One turn moves every row onto another: examples first, then more rows asked
libe: [ 15  10   3 -16  -8 -12  19   5   9  -4   7  17   4 -20   2   4   8   8
  19  -3  11  -5  -4  16 -18]
Zuva: [ 15   8  10  -3 -11   1   7  -1   7   7  -9  -3   2   8  19   4  12   8
  -6 -15   5  -2  -2  28  -3]
poza: [  2  -6   6  -3   5   6   5  -9  -1 -20 -12   2  19 -10   2  -6  -3   9
 -18   6   1   3  -6 -12  -6]
kegi: [ 13  13 -14  -8 -11 -14  15 -14  12  -8  -5   2   1 -24  10  -5   7   3
   9  -6  -3 -23  -2  -4 -19]
kato: [  3  24   8  -4 -12   5  -6  -6   6  16  -4  16   8   3   8 -12  -2   2
  -2   3  17 -10  13   7 -10]
pesi: [ -8  19 -16  -5  -3  -7   3 -24  -3 -16  -6   4   4 -15 -15  -3   2  -4
  -2  -8   4  -9  19   1 -10]
Vifor: [  4  12 -17 -14 -19  -6  12  -5  -7   4   8  18  14  -6  18   3   8  -4
   4   0   9 -14   2   2 -22]
kuner: [  6   3 -14 -13  -1  -5   5 -10  -5 -13 -12 -11  14   4   5   6  14  13
  -4 -15  -5   1   0  18 -16]
rig: [  5   9  -3  -6 -10  -2  17 -17   6   3   9  19   4 -18  12  10   7   0
  10   1   0 -19  -8   9  10]
pelu: [  8  23   6  -2 -12   6  -6  -2   4  15  -5  20   4   2  10 -12   0   4
  -4   4  20  -9  12   6  -8]
Bazo: [ 18  23  -9  -8   9  -3  -4   4   3 -11  -5  17  -4  -2 -13  -7  15  14
   3  -9   5  -4  11  18 -11]
rebu: [ -7  15 -15  -3  -4  -9   5 -24  -1 -18  -8   9   3 -17 -16  -1   2  -4
  -1  -5   8  -5  18  -1 -10]
Dol: [ 12   5   4   5 -19   0   7  -3   7  21   0 -14  17  -9  14   1  -2  -1
  -6 -20  -2 -11   2   2  -3]
bonak: [  4 -14   4  -3   2  -5   9   3   2   7  13 -16  -3 -19   5   3  -4   6
   5 -19  -7  -8  -2   3 -13]
mam: [  3  -8  -1  -8   2   6   4  -7  -2 -11 -13  -2  17  -4  11  -2  -2   7
 -13   7   7  -2  -3 -21  -4]
Diba: [ -9   2   4  -6   8  -3   7 -12   6  -1  21  16 -14 -16  -3   5 -14  -1
  -1  -6   6  -4  12   9   0]
Botuz: [  8  -3  -1  12 -11  -9   1   1  16  -9  -5  10   8   3   9  12  10 -15
  -6 -16  16   5  11   1   6]
Kof: [  3  -8   6   7  10  15  -4  10 -10  -9  -1  -1   2 -24   8  -9  -1   3
  -3   4   8   1  -5   1   4]
kuvep: [ 10  -8   8   0   8  13   0  17 -10  -3  -1  -1   2 -17   5  -3   6   4
   4   3  15   2  -5  -2   8]
Tafi: [ 10   2   4  22 -14  -8  -6   4  12 -11  -3  11   9   5   8   9   5 -11
  -6 -17  11   7  13   4  -5]
tuno: [ 22  20  -9  -6 -10  -6  16  -4 -11  -6  10   9  -6 -16  19  15  -3  17
   6  -6  -3 -14   0   7 -12]
lutot: [-16 -15   1 -10  -4  -5  12 -15  -8  -6  -3 -10   7 -11   0   9   5   0
   7  -6   7   2  -1  10 -12]
vobu: [ 15  -4   9   3   3  -9   5   0  16 -25  -5  12   9   8   1   6   2  10
 -18 -12  -2   9   2  -2 -12]
Soz: [ 14  21  -5  -4   0  -3  -2  -1   5  10  14   3   6 -14   3  -1 -25  16
  -7 -12  -3 -10  15  -8 -14]
gotil: [ 17  20  -6  -1  -2  -1  -1   0   4  12  12   7   7 -17   4   0 -24  16
  -9  -8  -1 -11  13 -13 -10]
bafa: [ 20   5 -13  15  -5  -2  -6  18  -5  -9  -7 -12   3 -17   7  -1   7  -6
  -1 -19   9  -3  12  -7  -3]
Lep: [ 14   4 -10  23  -4   3 -14  17  -7  -6   1  -5   8 -18   9  -1   1  -5
   0 -16   4   0   9   0  -2]
keb: [ -5  -2   2  -4  10  -4   6 -10   8  -2  19  19 -16 -18  -4   5 -13   1
  -3  -5   6  -6  10   3   0]
Pibu: [ 16  24  -3 -10  10  -1  -4   2   3 -10  -3  13  -5  -1 -12  -9  13  14
   5  -9   2  -6  10  21 -11]
difup: [ 20  -5   5  -3   6 -10   9   1  16 -24  -5   5   4   4   6  15  -3  16
 -12 -12   2   9   1  -6  -4]

bonak goes to Zuva
Lep goes to vobu
And these:
difup goes to kuvep
Vifor goes to kegi
pelu goes to rebu
kato goes to pesi

